(in the rows, 128 means zero)
The rows of T fall into 3 groups, which share some directions, and each row is roughly a mix of its group's hidden directions.
T:
[[ 96 143 122 127 154 151 110 156 177 130]
 [148 152 110 150 166 136 104 121 142 173]
 [129 103 163 124 120 106  85 124  91 109]
 [119  99  95 135 158 150 101 111 138  89]
 [135 147 120 139  99 128 161  90 173 119]
 [ 95 135 117 140 146 167 117 145 159  89]
 [139 114 161 117 113 138 165 145  77 134]
 [123 160 146 150 108 152 158 126 151  85]
 [164 108 118 118  92 132 139 105 107  85]
 [118 138 118 129 157 142  76 134 172 119]
 [130 140 118 118 162 145  86 128 176 112]
 [131 123 100 136 119 120  79 107 156  91]
 [ 99 141  98 146 139 105  97 116 174 131]
 [146 112  99 141  86 166 132 139 122  95]
 [149 150 144 156 119 122 169 125 156  88]
 [141 130 114  89 136 103  81 148 120 157]
 [149 142 133 132 144 100 154 160 158  87]
 [106 164 147 130 113 167 122 153 128  89]
 [152  93 120 119 158  88 115 136 105 158]
 [127 152 102 106  95  88 156 127 158 129]
 [129 113 171 183 113 130 136 116 139 107]
 [157 135 131 141 143  92 164 142 159  95]
 [109 113  76 136 135 162 113 120 139  95]
 [129  98 114 136 162  95 169 141 153 113]
 [145 143  92 145 116 157 178 133 136 148]
 [162 129 140 133 109 123 103  95  94 166]
 [159 141 135 132 169 110  96 103 121 163]
 [148 100 104 158  87 125 139  96 104 133]
 [116  97 124 153 120  84 110 109 155  99]
 [141 103 138 161  87 108 131 111  94 153]
 [ 97 131  94 110 148 125 110 139 169  95]
 [ 94  90 118 114 152 140 105 143  94 151]
 [150 151 176 150 109 140 169 124 128 135]
 [ 98 125 180 106 156 125 115 158 120 136]
 [ 87 140 141 142 144 143 135 170 134 167]
 [167 137 182 124 145 121 148 116 111 148]
 [177 145 131 128 135  83 142 142 153 110]
 [132 116 115 103 128  60 116 115 144 131]
 [122 111 108 143  76 148 161 145 112 108]
 [133 179 144 123 109 142 121 154 148  88]
 [ 82 125 128 129 119 158 131 173 154 112]
 [180 122 149  98 145 162 131 128 111 111]
 [170 144 148  99 132 115 156 116 104 161]
 [162 140 122 120 144  89 132  77 122 143]
 [166 120 154 121 121  95 139 110  96 164]
 [161 141 134 106 145 101 166  90 118 145]
 [121  79 114 142 165 104 163 128 132 132]
 [ 88 126  89 125 125 118 110 141 166  99]
 [100 116 104 130 140 169  93 153  99 137]
 [106  79 104 126 143 126 136 100 118 166]
 [120 118 116 102 164 103 119 181 136 113]
 [136 151 129 127 136 111 154 158 168  84]
 [154  99 110 153  92 119 139  94 100 141]
 [111  99  98 123 131  81  98 117 148 109]
 [149 111 140 109 121  96  97  92 114  92]
 [120 144 153 105 150 126 184 137 124 159]
 [136 161 186 127 127 116 153 146 142 142]
 [157 165 128 105 130 150 177 117 145 121]
 [ 97  84 109 145 144 131 168 105 140 134]
 [155 137 118 132 129  92 163 123 175 108]
 [141 138 167 163 120 154 127 124  82 117]
 [130 119 170 123 154 116  76 133 103 136]
 [104 121 117 148 101 155 110 157  90 159]
 [104 113 166 110 131 158 119 174 121 110]
 [131  92 131 163 101  83 118 103 129 123]
 [166 103 126 141 130  95 136  92 115 164]
 [111 134 132 176  88 155 150 131 143 109]
 [127 117 143 147 105  71 135 110 159 113]
 [113 138 110 174 131 108 107 125 120 177]
 [100 141 153 117 168  93 101 123 146 148]
 [119 149  98  93 117 114 123 133 183 126]
 [157 144 105 115 154 120 111  89 167 115]
 [155 130 176 163 118 136 160 106 133 118]
 [121 125 108 137  97  85 143 112 169 104]]
One row of each group comes first, with its name. Which group is each row after those in?
[129 131  89 169 119 164 101 148 142 140]  (66)
[167 116 123 123 156  74 138 148 139 127]  (71)
[114 162  87 105 117 167 146 150 134 131]  (20)

[ 86 135 122 168 126 113 116 148 124 171]  (66)
[150 115 127 145 107 125 133  73 116 167]  (71)
[103 158 112  87 113 142  96 149 155 123]  (71)
[133 121  79 145 107 162 146 104 136 100]  (20)
[164 130 102 105 156 163 147  97 123 113]  (20)
[128 170 159 130 133 165 162 146 147 120]  (20)
